Each path below is one point turned by a fixed rotation once a step. After each direction that follows a path, write how fast that rotation turns it, in degrees a step (0 if it stays still).
Each turn is a multiple of 5 degrees from 10 to 175, or 0.
Each row of a path follows its step; steps can be skipped.

step 6: 12.2 34.8 25.0 -15.1 1.2 11.9 -20.7 15.2 10.0 17.9 -8.5 -8.6 -6.1 3.5
 1.0 23.5 19.4 -2.2 26.0 6.1 1.7 17.3 3.0 -0.8 -9.7 14.1 0.8 -6.1 -1.1
 -1.7 -15.1 7.6 3.9 11.0 -23.2 18.4 11.6 14.8 6.9 8.7 -26.4 13.9 25.7
 2.6 -2.6 9.7 -8.8 -10.1 6.0 -2.3 3.3 14.6 16.0 1.8 -13.1
step 9: -3.8 4.5 -2.8 11.7 6.7 16.9 -0.9 -43.7 5.6 9.1 -14.2 1.8 8.0 -10.4 -9.7
 1.4 24.0 11.0 10.8 6.5 -17.1 -23.3 17.1 -18.2 0.4 -13.4 -12.9 9.8 4.7
 16.8 -2.0 -6.7 3.7 4.9 3.5 -4.3 -18.0 -12.8 7.1 16.5 -3.8 16.7 -3.8
 -8.6 -27.7 -16.8 -4.2 -4.2 0.9 -15.7 7.9 0.0 -29.0 21.0 5.9
step 10: -7.8 14.1 1.0 -4.1 3.0 -1.9 -3.3 15.6 29.0 0.8 23.7 8.6 15.9 -9.9 11.9
 -1.5 -7.5 -4.4 6.5 12.2 12.0 -15.4 17.0 10.6 -21.3 -0.5 -11.3 25.2
 -12.2 7.9 0.0 8.8 -19.4 -11.6 -1.4 25.4 -0.3 -18.3 6.5 -7.3 3.7 -3.1
 7.3 20.4 -6.1 18.5 1.5 30.3 15.9 -14.6 10.6 -1.3 -26.3 -16.9 15.9
step 14: 8.0 10.7 -9.0 16.1 -7.8 4.6 -6.1 -43.3 26.0 0.9 -7.0 -0.8 1.8 -6.3 1.8
 -30.0 0.7 -6.5 14.7 -6.1 2.0 7.7 4.5 1.9 10.0 -7.9 -2.7 15.5 2.7 -5.1
 -12.4 5.9 11.5 24.8 10.4 2.5 -0.3 -8.0 -9.7 -3.9 3.2 28.2 -33.3 10.6
 -8.7 8.3 12.7 -26.7 -0.5 8.9 5.1 13.7 -23.2 1.0 11.4
step 24: 10.8 22.6 17.4 11.5 -1.2 -7.6 -29.4 15.5 12.3 -8.2 1.8 -30.5 -3.3 4.1
 4.4 17.2 -6.8 12.3 17.3 13.9 0.7 -11.1 13.2 -12.1 -10.0 1.9 -7.2 1.7
 -24.0 4.2 -20.3 3.0 -16.9 17.9 -13.1 -10.3 11.5 11.9 6.4 4.4 -11.2 8.0
 15.4 -11.8 13.0 18.8 0.2 5.3 28.6 7.1 0.0 20.2 -15.5 -1.3 16.9
step 28: -14.7 14.7 -13.0 0.1 2.6 27.2 0.7 -8.4 10.4 -4.0 -3.4 -3.0 19.2 6.7 -5.5
 -8.0 1.4 -16.9 5.7 21.0 11.5 -3.3 0.4 -1.1 -12.9 -16.3 -13.5 30.5 -7.9
 -6.1 -6.6 -4.4 16.4 -16.2 1.5 12.4 16.0 -33.8 -1.5 14.4 -13.7 26.0 -5.8
 28.2 -4.0 10.7 -21.2 8.7 3.4 -13.5 1.0 4.9 -13.0 -18.9 -5.3
step 31: 9.4 38.3 18.7 -6.9 4.5 -9.7 -5.8 11.4 9.6 27.2 5.4 -1.7 -11.2 -2.0 2.2
 8.2 28.9 24.7 7.0 7.5 0.3 7.9 9.8 -27.9 12.2 16.3 -17.9 -9.1 5.0 7.1
 -18.4 0.1 -7.8 -17.3 -11.2 15.3 5.6 -13.1 6.3 -17.0 5.2 1.0 4.8 -17.9
 13.7 5.0 1.1 11.5 32.6 -5.2 8.5 3.1 -7.3 1.0 12.3
step 35: -10.4 22.4 -20.2 -24.0 -18.5 -10.4 -13.0 -0.1 17.1 -19.7 -0.8 -15.0 9.3
 -6.2 14.4 -14.5 -12.0 -22.3 4.5 11.2 4.8 -14.5 18.4 -3.5 1.1 -17.3 22.8
 16.0 5.8 18.6 6.1 -11.5 -8.1 -18.4 10.5 21.9 -0.1 -24.8 12.4 17.3 -19.1
 15.0 -10.3 -2.4 -9.2 8.3 7.4 -3.9 10.3 -5.1 5.4 9.0 -8.1 0.4 17.0
step 39: 9.7 24.0 -10.6 14.9 14.5 2.7 12.3 -35.3 2.7 17.7 3.2 -5.7 7.1 2.1 11.1
 -21.3 -1.7 -1.4 0.8 -17.1 17.5 -2.7 15.2 24.1 9.0 -6.4 -18.8 -18.3 -9.4
 -16.7 9.0 16.9 17.0 19.4 -15.3 6.8 4.1 2.5 24.6 27.4 -14.5 0.3 -6.6 5.4
 0.2 4.9 1.8 -9.4 -11.6 -4.4 1.5 10.1 -15.0 17.3 -0.3
1.6 -1.3 2.8 -6.9 -5.6 -6.5 0.2 -3.2 2.9 0.5 0.1 6.0 4.1 2.5 -2.3 4.2
 7.2 -4.5 -2.6 -2.1 2.0 -4.1 2.7 4.7 2.7 -0.7 9.0 -3.0 -2.4 2.1 3.5 1.8
 0.0 -5.0 -2.2 1.9 -1.0 -0.2 1.9 -3.1 -1.9 -3.7 -2.6 11.1 -4.7 -1.3 -3.4
 -0.7 4.8 -3.1 1.3 -1.0 1.5 -4.8 4.7
115
0.4 2.5 2.1 -3.9 -0.9 -0.5 7.6 0.1 4.3 -3.8 4.0 1.5 1.9 -2.5 -1.3 0.3
 2.2 1.9 -1.1 -7.7 -2.9 -2.0 3.0 1.6 -0.1 -2.8 -1.2 2.0 2.2 4.0 3.0 -2.8
 -8.3 4.1 -4.1 11.2 0.9 3.1 -2.7 -2.5 7.9 7.9 3.5 -7.8 0.4 -3.9 -0.7
 -2.9 1.3 0.5 -0.1 0.2 1.2 -5.5 -3.0
70
-3.3 -1.9 6.4 -2.3 0.3 1.1 -2.7 2.6 -3.0 -3.6 4.5 -6.2 -2.9 4.1 3.1 3.8
 5.7 -1.1 2.1 2.4 0.4 -1.7 -4.5 -4.9 8.2 6.5 3.4 -3.7 -0.4 7.9 -0.1 0.7
 -0.6 -7.3 -4.3 -2.0 -5.0 1.3 0.1 0.1 -5.9 8.0 4.6 -5.4 1.9 -0.2 2.8 1.7
 1.8 -2.9 -3.5 2.6 -3.0 -1.0 -1.5
160
2.0 8.0 -1.9 -9.7 1.1 -0.2 -6.1 5.7 -0.5 -5.4 -2.5 -1.3 5.4 -3.3 1.8 5.0
 -2.2 -3.2 -4.3 2.8 -1.1 -1.2 -4.4 -2.4 -5.1 1.6 2.9 4.4 2.0 -5.0 0.0
 -5.6 -3.4 -0.4 -2.1 -3.3 5.6 5.8 2.9 -0.4 -3.3 -0.1 0.6 -3.3 -1.4 2.1
 1.4 -2.8 4.2 2.7 -6.7 -1.1 6.7 2.1 4.5
60
3.0 7.1 -1.4 -0.1 8.2 0.2 2.2 -1.2 -2.1 1.3 4.2 -0.6 -1.6 0.8 -4.3 -2.9
 0.9 3.1 -5.5 1.4 -4.2 4.0 -3.8 0.6 -1.9 2.7 -2.9 -0.2 0.1 -0.5 4.0 -2.3
 -3.9 -2.9 -1.1 -1.8 -3.6 -5.8 8.2 -0.4 3.1 -0.7 7.1 7.8 -7.7 -3.7 -3.4
 -0.8 -4.0 -4.5 -7.4 5.5 -2.8 -0.6 -3.0
35
2.8 3.8 -0.9 9.5 0.2 3.3 -2.9 2.2 2.0 -5.7 -4.2 1.3 2.8 1.9 -5.0 1.8
 -3.1 -5.3 1.4 -6.0 0.1 -0.4 -2.3 8.5 -4.8 7.0 6.2 -2.3 -3.9 3.5 2.6 0.9
 -1.4 1.4 -1.3 -1.2 -0.8 -1.6 -1.9 3.2 2.3 1.1 6.1 2.8 9.3 3.2 -1.3 0.5
 4.5 -4.3 0.4 -0.7 2.2 4.8 -5.4
80
0.0 2.0 -3.6 1.2 6.8 4.1 -0.7 -1.6 6.3 -6.3 -2.8 4.6 -4.2 5.7 -0.3 5.8
 -1.6 -3.3 3.4 0.0 -4.8 -1.8 -2.6 1.6 -2.0 -6.2 0.0 -1.2 5.5 3.4 4.3
 -3.0 7.0 -4.5 2.2 1.6 -3.2 -0.9 -4.4 3.9 1.8 4.7 -5.9 1.3 -3.0 -2.8 2.9
 6.7 -2.5 4.9 -2.6 5.2 1.7 -1.6 5.6
55
-5.3 2.5 4.2 4.4 -0.7 -1.5 1.2 -3.9 -1.1 -0.8 -1.7 2.3 -1.6 -5.1 0.2 0.7
 0.6 -5.8 -4.0 0.1 -1.6 -4.5 0.0 2.3 6.2 -5.6 2.5 4.6 5.2 -2.7 -0.9 -2.6
 10.1 4.8 -6.1 1.6 -3.7 5.1 7.7 -1.4 -3.5 1.5 3.9 0.6 -1.7 -2.4 -0.8 2.2
 -3.6 0.0 0.0 -2.9 2.9 7.5 -7.9
155
